[[123 114 127 133 121 137 109]
 [117 120 142 136 126 123 110]
 [118 117 139 118 121 135 126]
 [106 127 137 139 125 152 111]
 [116 131 117 128 125 135 112]
 [122 139 108 146 134 142 100]]
:
[[122 139 108 146 134 142 100]
 [116 131 117 128 125 135 112]
 [106 127 137 139 125 152 111]
 [118 117 139 118 121 135 126]
 [117 120 142 136 126 123 110]
 [123 114 127 133 121 137 109]]

[[134 131 130 123 124 129 126 122 133]
 [131 127 125 130 131 126 126 114 128]
 [133 135 133 123 128 128 124 118 132]
 [132 132 128 131 127 129 129 121 130]
 [128 122 138 115 122 139 118 147 131]
 [132 130 133 123 124 132 123 134 132]
 [118 118 121 135 137 122 135 152 119]
 [133 134 127 125 126 128 128 124 130]
 [134 132 130 124 126 131 126 123 131]]
:
[[134 132 130 124 126 131 126 123 131]
 [133 134 127 125 126 128 128 124 130]
 [118 118 121 135 137 122 135 152 119]
 [132 130 133 123 124 132 123 134 132]
 [128 122 138 115 122 139 118 147 131]
 [132 132 128 131 127 129 129 121 130]
 [133 135 133 123 128 128 124 118 132]
 [131 127 125 130 131 126 126 114 128]
 [134 131 130 123 124 129 126 122 133]]

[[135 102]
 [134  99]
 [125 147]
 [120 150]
 [128 104]]
:
[[128 104]
 [120 150]
 [125 147]
 [134  99]
 [135 102]]

[[145 105 104]
 [107 153 153]
 [109 151 154]
 [106 156 158]
 [153 101 100]
 [149 101 102]
 [105 158 158]]
:
[[105 158 158]
 [149 101 102]
 [153 101 100]
 [106 156 158]
 [109 151 154]
 [107 153 153]
 [145 105 104]]

[[135 126 126 126 128 127 124 125 151 125 152 130 131 105 136 126]
 [135 126 126 126 129 127 123 125 153 125 153 130 131 105 136 126]
 [120 130 130 130 129 130 132 131 105 130 102 126 124 152 119 130]
 [136 126 125 126 129 126 123 125 153 125 154 130 131 104 136 126]
 [135 126 125 126 129 127 124 125 152 125 153 130 131 105 136 126]
 [120 130 130 130 129 129 131 131 106 130 103 127 124 151 119 130]]
:
[[120 130 130 130 129 129 131 131 106 130 103 127 124 151 119 130]
 [135 126 125 126 129 127 124 125 152 125 153 130 131 105 136 126]
 [136 126 125 126 129 126 123 125 153 125 154 130 131 104 136 126]
 [120 130 130 130 129 130 132 131 105 130 102 126 124 152 119 130]
 [135 126 126 126 129 127 123 125 153 125 153 130 131 105 136 126]
 [135 126 126 126 128 127 124 125 151 125 152 130 131 105 136 126]]

[[146 143 108 143 111 146 111 146 145 145]
 [147 148 107 149 110 147 109 146 146 149]
 [139 139 114 142 112 143 112 142 140 144]
 [116 114 140 113 142 114 143 116 111 114]
 [117 115 141 119 138 116 137 117 117 116]]
:
[[117 115 141 119 138 116 137 117 117 116]
 [116 114 140 113 142 114 143 116 111 114]
 [139 139 114 142 112 143 112 142 140 144]
 [147 148 107 149 110 147 109 146 146 149]
 [146 143 108 143 111 146 111 146 145 145]]

[[153 151 151 106 106 152 107 147]
 [104 105 106 149 150 104 149 110]
 [ 99 100 101 154 155  99 153 106]
 [154 153 152 105 104 154 106 148]
 [105 106 107 148 149 106 147 111]
 [155 153 153 105 104 154 105 148]
 [153 152 151 106 105 153 107 147]
 [107 108 109 146 147 108 146 112]]
:
[[107 108 109 146 147 108 146 112]
 [153 152 151 106 105 153 107 147]
 [155 153 153 105 104 154 105 148]
 [105 106 107 148 149 106 147 111]
 [154 153 152 105 104 154 106 148]
 [ 99 100 101 154 155  99 153 106]
 [104 105 106 149 150 104 149 110]
 [153 151 151 106 106 152 107 147]]
